One turning vector, and how many steps it has turned:
The counts run from 0 to 433.
[ 34.7   1.1 -16.9  10.8 -21.7  39.7 -20.6  21.1   0.7 -10.5  -0.5  -9.9
   8.6  20.6 -14.6  18.0  20.8  -7.0  25.8  34.1   5.3 -22.1  14.0  -9.4
  27.8  11.7 -10.1  19.1 -15.8 -12.4  -8.6  12.7  10.7   2.5 -10.1   2.9
 -16.1  20.6  17.7  -5.3   4.0  -3.6 -15.4   7.7   7.4 -28.8   9.1   2.2
 -23.1  -2.2  24.1]
398
[ 22.6  -6.9 -17.1 -13.0 -26.0  50.2 -10.6 -17.2  -8.6 -15.6   2.8 -18.4
  -2.4  15.1 -15.5  19.6 -10.3   8.5   3.6  15.0  16.3 -19.2  22.3   1.1
  15.1  29.0  12.4  -2.5  -4.5  -9.7 -12.4  10.1   6.6 -10.1   4.8  13.6
   4.2  20.4  -1.7  23.6  40.2  13.1  -5.3  35.2 -11.6 -10.1  12.9  -9.4
  -1.2  -3.4  18.7]
300
[  9.8 -20.8 -26.5  -8.7  -1.1  54.0 -19.7  -8.9 -14.2 -22.1 -14.4  12.6
 -10.8   6.1 -14.6   6.3  14.3   7.6   7.1  22.1  22.8  -4.9  23.1   6.0
  10.3   0.3   0.3 -34.3  -9.4 -23.1 -13.6  19.3   1.5   7.7   9.2   8.6
 -11.3  27.5   6.8  14.0  15.7 -14.4   0.0  28.8   9.0 -13.5   9.0 -27.0
 -14.1  -4.7  20.8]
39
[  9.4 -28.8 -25.5  14.4   5.6  28.5 -15.6  20.5  -8.9  -8.3 -11.5   0.1
  -9.2  14.1  -6.2  28.7  41.5 -14.1   6.9  25.6   5.5  -8.1   4.5   6.1
  21.3   9.0   4.9  -5.3  -9.4  -5.8 -23.7  24.6  -7.1  19.7 -20.1  -8.5
 -15.5  19.6   9.3  -5.5  -0.3 -21.3  -7.0   9.8   8.5  -4.5  30.6 -26.7
 -14.9  -6.6  35.5]
144
[  5.7 -23.6 -21.4 -11.9 -12.3  30.9  -6.3   2.3 -10.9 -38.8  -8.6   6.7
  11.7   7.2  -2.7  15.8  29.5   7.4  -2.3   5.9  25.1  -5.4  14.4   6.8
  14.5  29.2 -10.5   3.8   7.2  11.3 -16.9  43.3  15.1 -21.9   5.4   1.2
  -8.4  14.4   9.1   0.4 -13.8  -5.4   3.2  11.9  15.3 -26.5  27.7  -6.5
  -6.2 -25.5  28.4]
236
[ 17.8 -14.5  -9.0  -4.6   6.0  38.6   2.8   1.3 -20.7   6.7 -14.5  -9.3
  -0.6  13.6  -4.1  26.8  16.8 -15.9   4.9  23.6   3.6 -11.7  -3.7   5.5
  32.2   0.3  22.8 -26.1  -5.5 -26.0 -24.3   4.2  -2.9   8.4  -6.3   3.7
 -11.7  21.5  22.6  -3.0  36.4 -19.2  -0.2  37.7  -5.9  18.0  16.6  -9.2
 -31.7  -5.9  28.2]
256
[ 34.9 -11.9  -7.2  -0.9   1.9  44.7 -21.1   1.3  -6.3 -10.5  -7.3   1.6
  -6.9   7.7  -9.0  23.5  21.8 -11.5  16.4  33.2  -6.2  -4.9   4.6  -3.1
  24.6 -10.9  -1.4 -21.3  -8.0 -36.7  -9.9   9.8  -1.4   3.5 -14.6   6.8
 -21.1  27.9  24.5   8.6  24.6 -23.8 -11.2  29.5   1.4  -6.6   6.6 -10.1
 -29.1  -7.0  20.7]
254
[ 13.0 -21.5 -22.5  -1.4 -22.5  46.0 -30.9   2.4   0.5 -33.5  14.9  -4.5
   1.1  12.1  -9.1  24.9  19.5  11.1  17.1  27.7  15.4 -14.0  28.6  -3.0
  21.1  27.6  -0.8   8.3   8.0  -3.9   3.1  19.8 -18.4   5.6  -6.8  -2.2
   0.8   9.4  -9.9  14.7  10.2  -0.9 -13.9  13.9  13.2 -23.4  13.5 -27.7
   5.6 -10.3  19.1]
413
[ 19.1 -11.2 -28.2 -23.3  -2.7  57.1   0.2 -18.3 -20.5 -29.0   0.2 -12.8
  12.7  12.3  -6.6  14.7  -3.0  19.1  -5.8  11.0  12.9  -6.3  27.4  -2.0
   9.9  10.8  -0.8 -21.6   0.2 -10.2  -3.2  20.6  11.9 -12.7  16.2   7.2
   5.6  15.6  12.2  10.2  24.5   1.6   1.3  39.7  -0.7  -9.4   9.8 -17.5
 -16.7 -18.5  12.2]
231
[ 17.5 -10.2 -19.6  12.9 -15.9  32.0  16.5  18.1  -2.2  -4.0 -16.0 -12.5
   3.9  22.5  -4.5  15.1  28.9  -9.6   5.5  31.2   8.2 -23.1   3.7  -1.3
  25.2  24.8  -7.3  23.7 -21.1  -2.1 -19.0  16.7  11.8   5.0   6.5  -1.1
 -18.2  15.4  20.4 -14.8  -1.9   0.7  -5.0   9.5   8.5 -20.1  28.1   6.0
 -25.1  -6.3  37.7]
396
[  9.1 -13.8 -22.3  11.4 -12.2  43.7  19.1  11.2  -5.6  -2.5 -21.8   7.4
 -13.0  14.6  -9.6  -2.6  23.8  -2.5  -7.8  31.1   8.2 -15.0   3.2   5.0
  20.9   2.3  -5.7 -10.5 -35.2 -10.2 -26.7  16.0   9.4   6.0  13.3  -5.6
 -23.8  28.9  14.9   4.6   4.4 -19.4  -7.7  25.0   7.2 -13.7  23.7   9.3
 -24.9 -10.1  31.8]
175
[ -3.6 -23.9 -23.5   6.0 -23.0  35.1  -6.6   8.4  -4.8 -16.1  -1.0 -15.0
  -2.0  15.7  -7.4  30.3  21.0  -3.4   7.8  15.8  26.7 -20.1  16.3   5.8
  23.9  42.1  10.9  11.2   6.3   9.6 -17.0  25.3  -7.0   9.4  -1.2  -2.0
  -4.6  11.5  -8.1   4.4   8.9   2.6  -1.8   5.5   8.5 -13.4  29.9 -20.5
   9.9  -7.5  32.8]
411
[ 16.5 -14.4 -39.5  13.4 -24.6  35.2  -5.6  19.1  -3.2  -8.2  -5.7  -5.5
  -8.9   9.2 -16.1  21.2  18.6  -7.2  -5.0  27.8   1.8   9.8   8.3   3.9
  25.5   5.2  -9.5  -8.9 -33.1 -29.2  -2.3  14.9  -8.4  19.5  -6.0 -10.8
 -18.9  26.9   3.0  15.9   7.0 -17.3  -4.2  16.1  19.3 -20.8  11.6 -16.7
  -9.7 -16.6  21.3]
214
[  9.4 -20.6 -21.3  10.6   1.2  29.2  11.9   5.3 -10.8   5.5 -20.2  -0.8
 -14.3  11.1  -4.9  20.8  20.4 -15.6 -12.0  15.1  -6.3  -5.4  -4.4  12.4
  15.8   5.4  12.2 -22.1 -19.8 -10.8 -34.8  21.2   0.5   6.8 -11.5  -8.3
 -15.2  20.4  16.1   8.1  24.3 -25.8   2.2  39.1  -6.0   9.8  24.7  -3.4
 -18.3 -14.8  32.5]
364
[ 21.3 -12.9 -18.3 -15.3 -16.8  39.1 -25.3  -2.8  -1.3 -40.3   4.1  10.4
  15.5   2.9  -3.8  17.3  25.2   8.9   1.4  10.8  10.9   1.5  13.4   8.1
  16.4   4.7 -23.1  -8.6   8.7 -12.7  -0.2  30.4  10.6 -29.2  -2.7   4.4
  -8.6  26.6  18.8  17.1  -6.6 -18.6  -2.9  17.8  21.6 -31.6  10.6  -3.5
 -12.4 -30.2  11.4]
238
[ -5.9 -32.6 -14.0  -1.3   9.6  34.8 -14.9  -4.0 -25.0 -20.1   1.1  -0.4
   8.8  10.4   2.4  34.8  22.4  -2.7  -3.5   2.0   7.6  -0.4  11.8   9.8
  23.3  11.9  20.3 -18.7   6.5  -3.8 -22.1  26.4 -10.7  -0.1 -19.6  -8.1
  -1.1  15.4  -3.3   8.9  33.1 -31.6 -10.2  34.0  -2.8   7.3  29.7 -17.3
  -4.5 -18.3  15.5]
226
[ 45.7  -1.8 -14.3   3.0 -12.8  29.4 -20.9   9.5  -2.3  -5.2  -0.7 -29.2
  11.0  19.9  -9.5  36.8  14.6 -17.2  15.9  22.3 -15.3  -9.7  12.3  -4.5
  23.0  12.3  -3.6  13.2  -3.9 -14.4  -7.5  13.4  13.0  -6.2 -24.1  13.1
 -15.7  15.4  28.8  -0.5  15.1   3.8  -1.3  14.9  -4.6  -4.9  14.2 -15.2
 -27.5 -17.0  28.6]
140
[ 23.5  -7.0 -35.2   6.6 -23.5  47.3   4.4  17.2  -1.6   4.2 -20.1 -14.7
 -10.5  21.7 -14.1   5.3   9.2  -1.0  12.7  40.3  22.2 -20.6  15.4   1.5
  23.5  17.3  -1.4  -4.5 -25.2 -18.4 -13.6   2.6   5.2  19.1  10.5   4.4
 -10.4  17.9  15.9  -2.7  10.0   9.5   4.8  10.8  10.5 -11.6   9.7 -11.4
 -16.3   3.0  35.6]
69
[ 26.2   5.1 -14.3 -11.2  -4.9  54.7   7.2   5.3 -15.3 -26.8   8.8  -4.9
  28.0  10.9   9.6  16.5  11.1   6.2  -0.6  22.6  -3.6  -7.2  15.5  -0.3
  35.7   3.9  -4.5  -9.5   1.2 -24.3  11.5   8.3 -20.5  -7.2   2.4 -13.1
   5.2  14.5  11.5   4.8  10.7 -21.6  -9.9  36.8  13.4 -10.6   1.2  12.5
 -25.4 -25.7   7.7]
201
[ 42.7   0.1  -6.9  -8.5 -20.5  27.0  -5.0   1.1   0.4  -9.3  -6.3 -24.7
   4.0  11.1 -10.5  29.5   8.0 -13.3   5.4  13.6 -12.1  -9.4   0.4  -2.3
  18.9  15.3  -8.8   6.5  -1.2 -20.2 -16.0  16.6  21.5 -27.4 -11.7  16.7
 -22.3  24.4  30.6  10.6  21.5   3.4   3.7  26.7   1.4 -11.0  10.2   6.7
 -28.3 -21.9  24.3]
247
[ 19.0 -15.0 -18.2  -5.1 -16.2  47.8 -35.5  -2.9  -4.2 -37.5  16.0  -3.8
   7.3   9.4 -10.8  30.3  15.4   6.0  12.5  18.6   7.5  -9.8  29.3  -0.9
  24.1  22.7   1.0  -5.9   6.2 -12.2   4.2  13.7 -20.5  -2.9 -14.6 -10.2
   6.1  14.6 -10.6  22.1  16.3 -12.4 -13.9  28.1   6.3 -14.7  12.4 -19.4
  -1.2 -15.9   9.2]
414
[ 10.8 -15.7  -6.3  10.0  -4.5  30.3  12.2  15.7 -13.5  -3.5 -11.2  11.0
   1.5  11.6   0.6  13.0  28.7 -16.3 -10.7  19.0  -2.4 -11.6  -7.6  14.7
  33.6   4.0  -1.2 -12.1 -16.5  -9.5 -30.3  15.6   1.2  -8.6 -13.2 -16.0
 -10.1  24.6  16.8   7.6   8.7 -39.5 -11.2  36.5   0.5  -3.9  27.8  26.3
 -27.1 -18.0  24.4]
173
[ 11.1 -18.8  -7.0 -11.2   3.9  49.7 -39.4 -14.6 -17.9 -39.3   5.1   4.0
   5.6   1.4 -11.4  28.1  21.2  11.9  23.4  18.2  23.2  -8.4  16.4 -12.2
  14.9   8.2  -0.5  -0.8  11.1 -19.3  -3.5  25.9   0.7  -2.7  -6.0   6.0
 -12.1  21.8   0.6   5.8  24.8 -10.2 -10.2  18.3   8.3 -25.8  13.1 -20.4
 -15.0  -5.4  15.2]
116
[ 12.5 -22.4  -9.4 -11.7 -15.3  30.8 -14.8   4.5  -9.1 -19.6   9.0   7.6
  14.2   9.2   2.2  28.9  23.9  -4.8   1.0   2.5  12.7 -13.1  12.3  28.6
  28.0  25.3  15.3 -20.0  23.6  11.2 -21.8  18.6 -12.4 -24.9 -16.6  -2.6
  13.9  14.1   6.7  18.4   8.0 -17.7  -4.3  25.6   4.3   3.8  23.4  -8.9
  -0.4 -19.2  14.9]
157
[ 19.1 -25.8 -25.8  12.7 -20.2  18.4  -8.8  16.9   7.9 -13.8 -11.9  -3.6
  -4.3   7.1 -10.9  24.5  36.7 -13.9  -5.8  17.6  -2.9  -1.7   2.5   7.9
  12.4  18.9 -16.5  10.1 -11.7   4.7 -23.0  34.8  14.2 -10.2 -13.8  -3.4
 -18.9  16.3  18.0  10.8 -17.5  -8.2  -1.1  10.8  10.1 -16.3  31.6  -9.9
 -13.1 -23.7  36.7]
358
[ 12.1 -23.7 -19.2  -5.5 -17.9  23.7  -1.6  12.7  -2.3 -29.6  -0.4   2.2
  11.0   8.4  -1.1  26.2  41.0  -8.1   2.0  13.2  13.1   2.8   0.9  10.4
  30.0  25.3 -15.1   8.8   8.3  -5.9  -5.6  29.9  -2.1 -12.4   0.8  -5.1
 -20.4  23.8  15.4  -5.2 -18.8 -13.2   6.2   4.1  33.4 -22.2  22.2  -3.9
  -8.6 -27.4  27.6]
129
[ 40.2   2.1 -22.7 -15.5 -24.6  31.5  -7.3  12.0  -4.5 -23.4   8.7 -28.1
  30.8  14.0  -2.7  30.7   4.9  -2.6  -2.2   1.6  -4.0  -1.3  13.4  10.6
  26.8  26.3  -7.7   5.9   7.5  -5.7  -1.8  19.4  16.7 -29.9  -8.7   7.1
   2.4  14.6  19.6  12.5   4.5   7.0   5.4  23.1   7.1 -11.0   8.8  -0.8
 -13.7 -34.4  12.0]
18
[ 15.2 -14.1 -35.4 -19.1  -2.9  58.2  -2.2 -15.4 -15.4 -30.9  -4.7  -6.7
   6.9   8.0  -8.3   7.8   3.4  17.5  -9.3  16.4  17.5  -3.9  31.9  -4.7
  10.1   4.9  -1.1 -22.7  -5.6 -14.6   2.2  24.5   7.0  -1.7  17.3   2.8
   1.7  17.9   2.3   8.4  15.9  -3.7   2.2  31.8   5.0  -9.5  12.4 -20.3
 -14.3 -18.1  18.4]
230
[ -2.4 -25.5 -20.9  -1.6  -4.0  40.7  14.8  -3.4 -19.6 -23.0   5.7  -5.1
  10.4   7.9  11.0  27.8  14.4  -1.5 -12.7  11.8   2.3  -8.2  13.9  14.2
  27.5  25.0  16.5 -16.0   7.5  -2.4  -9.2  14.7 -32.4  -1.3  -5.6 -17.4
  10.5  10.6 -12.7  14.4  17.9 -24.8 -10.4  42.3   2.6   4.2  26.0   1.5
  -1.9 -29.3  16.5]
417
[ 30.4  -7.0 -17.9  13.0 -22.8  37.1 -41.4  16.8  -7.3  -6.5   4.2  -2.0
   6.0  17.9 -23.4  17.5  14.5  -3.9  20.1  26.0  15.2  -9.9  19.9   3.7
  25.9   3.0  -5.5  -4.8 -15.0 -14.7 -15.8  14.6  12.2   2.9 -28.0   1.4
  -2.1  28.5   5.2  21.6  20.8 -16.1 -18.4  21.5  -2.4 -22.2  16.0  -7.1
  -8.7  -2.2  10.0]
292
